Here are some numbered points:
   34  -12    4   44  -56  -15    3    8   -1   17  -22  -14  -29    5    4    2   85  -43   -2  -18   49    6   61  -47   31  -23  -18  -62   49   44    9    8 0
   15   34  -12    6  -24  -18    0    6    7   25  -26   21   -4   22   13    7   26    5  -28   -7   -1    4   22  -26   14  -30  -19  -28   43   24  -12   10 1
   51   14    4   35  -55  -19   -8    8   35   45  -14   -4  -35   33   38    0   96  -50  -42  -26   -2    8   60  -42   50  -47  -12  -61   74   59   15   -4 2
    52   127   -15   -74   -24   -71    34    77    33    34   -33   -53    10   127    28   -14    18    35  -110   -35   -45   -13   -15   -25    33   -27   -76    47     6    23    45     8 3
    7  -38  -33   30  -36   -3  -22   32   17   -2  -36   -1  -72  -33   18   23   65  -58   25  -16   44    5   54  -22   36  -23   31  -56   38   38   16   35 4
   -6   60  -64  -71   -8  -28   48   64   49   -3  -89   -2  -18   24    5   32  -13   43  -44    2   -6   10  -23  -28   12   28  -28    8  -30   12  -24   42 5
    3  -12   52   62   50   22  -61  -93  -31   18  109   20   27    0   10  -56   -3  -29   15    9  -45  -18   16   30  -23  -49   14   -2   27  -24   38  -64 6
   -48  -109   -10    28     9    49   -18   -18   -14   -13    -1    19   -15   -92   -33    11   -32   -11    84    15    54    -5     7    13   -16    19    61   -21   -42   -22   -44     0 7
   -4   68  -63  -80   -1  -32   60   75   50   -3  -93  -11  -12   44   16   34  -16   35  -33   -3   -5   15  -20  -17   24   26  -29   11  -24   16  -23   47 8
   -32  -116    15    60   -16    49   -40   -56   -32   -27    27    20   -31   -82     0     5    21   -72    88    -7    54   -10    28    16    16    22    68   -46    22    11    -1     8 9
   -6  -74   32   59    0   31  -58  -57   -8   -8   43   14   -4  -64    8  -15    1  -42   63   25    7   -9    8    9   13   -1   40   -6   25    9   12  -10 10
  -38  -69   35   18   32   34  -12  -32  -35  -34   59   16   15  -44  -34   -3  -42   15   53   11   -3  -13  -34   33  -50   32   32   20  -58  -31    4  -19 11
   43  105   30    0   15  -31   22  -23  -20   29   15    0   69   98    9  -47   -3   35  -72    3  -63   -5    5    9  -19  -29  -71   21   21  -16    1  -40 12
  -13  -54   37   37   -2   14  -25  -14   -9   -4   45   -6   -2  -46   -1   -7    0  -28   50    4   18   10    9    2    4   -5   31   -9    7  -10   23   -3 13
   22   34    5   13  -11  -19  -14   -3   19   29    2    2    2   42   37  -20   33   -6  -46  -19  -19    7   24  -17   48  -35  -18  -16   61   22   -8  -19 14
   28   30   22   10   -5    8  -28  -48    2   19   45  -23   30   35  -41  -28   22   18   -4   -5    4   -6   21    4   -4  -10  -14   12   11   14   42  -24 15
  -13   53   57  -40   29  -15  -11  -35  -31  -23   75    2   91   54  -22  -47  -94   64  -35    2  -47  -11  -29   58  -92   13  -26   49  -50  -58   21  -59 16
  -38  -43  -13  -52   15   12   22   27  -24  -39  -26   20   13  -27  -45   42  -53   36   35    7    9  -16  -56   17  -31   58    8   41  -58  -20  -23   36 17
  -42  -94   43   71   48   61  -31  -84  -49  -22   70   28   -7  -86  -29   -6  -32  -31   77   17   15  -24   -5   41  -41    0   67   -4   -8  -43   14  -27 18
  -26  -12  -11  -56    7    7   26   33  -19  -32  -38    0   17   -2  -16   33  -35   33   22    7   -9  -10  -53    3  -17   53    2   53  -64  -15  -23   39 19
   -9   56  -53  -74   -9  -36   61   67   43  -12  -83    0   -8   35    4   24  -12   29  -42   -6    1   18  -11  -27   25   18  -25   11  -32   10  -29   52 20
   21   21  -16    5  -16  -27   11   13   22   17  -22   22    2   25    6   13   31   -2  -17   16    8   12   23  -35   19  -25  -19  -25   36   22  -26    2 21
  -37  -64   31   12   23   31   -6  -23  -29  -31   57    6   10  -55  -29   -7  -51   22   43   10    3  -10  -33   33  -46   18   21   17  -46  -41    9  -13 22
Which point above is nearest to each new point? Its number follows each.
   -4  -38  -28   -5  -61   14   25   46   24    6  -88   15  -39  -46   -9   54   53  -17   33    1   70    8   30  -62   20   13    9  -56   16   32  -49   57 -> 4
   -54  -123     6    25     5    47    -8   -24    -8   -32     7    23    -2   -88   -40    20   -26   -23    95    18    46    -4     0     6   -32    21    59   -11   -35   -34   -41    -1 -> 7
    42   127   -13   -68   -16   -77    45    75    21    40   -41   -56    18   127    32   -19     0    43  -118   -21   -54     4   -18    -9    35   -14   -75    55     0    29    36    -8 -> 3
    50   127   -18   -81   -24   -82    47    93    37    31   -39   -54    23   127    45    -8    13    40  -122   -23   -53    18   -11   -23    23   -22   -80    54    16    26    41    12 -> 3
   -56  -125     7    32     8    40   -20   -16   -10   -30     0    37   -22   -83   -42    26   -19   -28    85    17    59    -7    -1     2   -16    37    61   -17   -37   -20   -42     1 -> 7
    39   127    -5   -77   -11   -85    50    87    23    42   -36   -57     4   127    44   -13    12    27  -110   -25   -45    15   -15   -24    17   -26   -81    49    10    17    34     7 -> 3
    4   52  -14  -51   26  -23   18    9   -3   -5  -16   -4   37   32   14   -2  -39   31  -37   11  -32   13  -44   23  -26   10  -22   33  -31  -16   -9    1 -> 19
   -50  -110    -4    17     4    53   -12   -23   -21   -29     6    19    -7   -91   -36    26   -32   -11    80    16    51    -6    -1     6   -29    31    51   -20   -44   -12   -38    10 -> 7
   -61  -118    -1    26     2    50    -6   -23   -14   -32     8    33   -13   -92   -39    19   -24   -10    89    16    57    -3   -12     4   -35    34    55    -8   -44   -24   -36     9 -> 7
    2  -16    3   13   19    5   -7   -9    6   14   12    4   -8  -23    0   -7   -9   -9   18   19   10    4    5   -4    7  -19   20   -6   22  -20   -6   -6 -> 13
    53   127   -12   -75   -10   -73    38    80    26    24   -43   -55     5   127    44   -21    11    45  -110   -23   -59     9   -27   -17    18   -20   -86    52     0    14    43     0 -> 3
  -39  -96   36   69   41   51  -42  -81  -42  -15   69   27  -12  -88  -22   -7  -17  -25   76   10   21  -17   -6   29  -34   -3   58   -2   -2  -45   17  -34 -> 18
   -65  -116    -3    30     4    40    -9   -31    -4   -39    -2    32   -11  -107   -47    21   -33    -3    95    19    61   -14    -6     8   -25    25    64   -15   -49   -26   -46    12 -> 7
    50   127   -10   -75   -14   -82    36    73    34    38   -32   -66     7   127    28   -24    12    34  -120   -18   -58     7   -25   -20    23   -23   -80    46    17    21    51     5 -> 3
   -29  -105    24    70    25    51   -47   -73   -42   -13    73    25     0   -94   -35     2   -20   -25    84    12    23   -25     7    37   -25     3    69    -2    -6   -33    19   -29 -> 18
   52   29    2   39  -55  -14  -12    0   33   59   -5  -18  -36   27   47   -5  100  -48  -50  -33  -15    1   66  -42   46  -40   -9  -58   73   58   22   -4 -> 2
